In the rows, 128 means zero.
Each path below is one point turned by a fixed rotation once a step. After each direction that follows a path, write how fast that rotation turns it, in degrees per step (0 if it stays still).
Each turn is a multiple of 5 degrees from 10 to 175, or 0.
Each row of a path follows its step; steps can be skipped.
Path 1:
step 1: [135 135 130 129 118 135 131 125 126 121 115 129 126 131 131 127 124 121
 141 127 139 129 133 145 134 123 124 124 126 124 121 133 126 131 131 122
 130 130 134 140 131]
step 3: [131 124 122 134 123 137 130 133 119 124 132 131 122 127 134 138 130 123
 111 124 121 132 128 130 137 129 118 129 134 128 134 134 119 137 121 131
 119 125 134 131 136]
step 4: [117 130 133 117 129 123 129 126 127 119 121 117 137 133 131 121 117 119
 121 124 126 126 132 130 130 123 135 134 129 117 126 127 124 132 132 137
 120 140 130 129 134]
step 5: [129 130 118 134 132 131 129 129 121 132 112 115 124 117 121 133 116 130
 124 135 130 132 132 118 122 129 128 125 133 131 117 133 129 127 124 130
 129 128 118 126 132]
step 6: [128 125 130 139 112 130 130 123 128 125 128 120 130 138 137 129 123 134
 128 132 131 130 128 130 130 119 129 126 129 118 127 121 114 127 115 122
 125 120 127 124 115]
step 7: [134 122 139 133 130 120 118 122 125 129 135 132 128 128 125 122 121 125
 128 130 134 128 132 120 125 136 121 118 134 120 128 125 119 127 130 122
 127 145 127 121 139]
step 8: [126 135 123 131 123 126 123 134 125 122 126 139 132 133 115 132 134 129
 126 139 121 147 134 125 136 123 122 136 130 126 129 125 125 125 130 130
 124 128 116 132 133]
step 9: [124 139 124 132 128 127 122 129 141 123 124 125 127 126 127 114 118 124
 133 135 127 125 129 129 144 140 130 135 125 126 125 131 120 134 125 122
 128 127 138 128 122]
step 11: [120 125 133 134 119 128 118 131 117 129 120 130 129 125 135 130 143 130
 128 127 128 132 133 130 133 135 142 128 130 137 136 130 117 128 126 135
 120 127 128 118 125]
step 13: [129 126 127 132 127 138 132 125 115 124 111 134 128 129 122 130 124 130
 137 132 120 127 128 138 123 131 131 127 119 127 124 132 122 117 132 122
 132 135 124 141 128]
step 14: [128 124 132 120 128 136 122 121 132 124 124 124 124 131 127 125 130 134
 116 145 123 128 123 132 124 135 119 123 123 128 130 130 119 125 131 126
 125 116 136 114 121]
Directions:
[127 131 127 131 127 128 128 130 126 126 127 126 129 125 129 126 130 128
 126 123 131 127 129 126 125 128 132 127 128 127 125 127 131 124 126 130
 125 128 128 125 126]	60
[126 126 128 129 126 126 128 126 127 126 131 129 127 127 125 128 131 128
 126 123 128 130 128 124 129 127 128 125 130 127 131 130 125 130 134 130
 128 129 129 129 126]	90
[131 128 129 130 127 127 131 128 129 126 128 127 129 131 129 127 127 126
 125 127 129 127 129 126 129 128 130 130 127 127 131 129 130 130 124 124
 131 129 134 130 128]	125
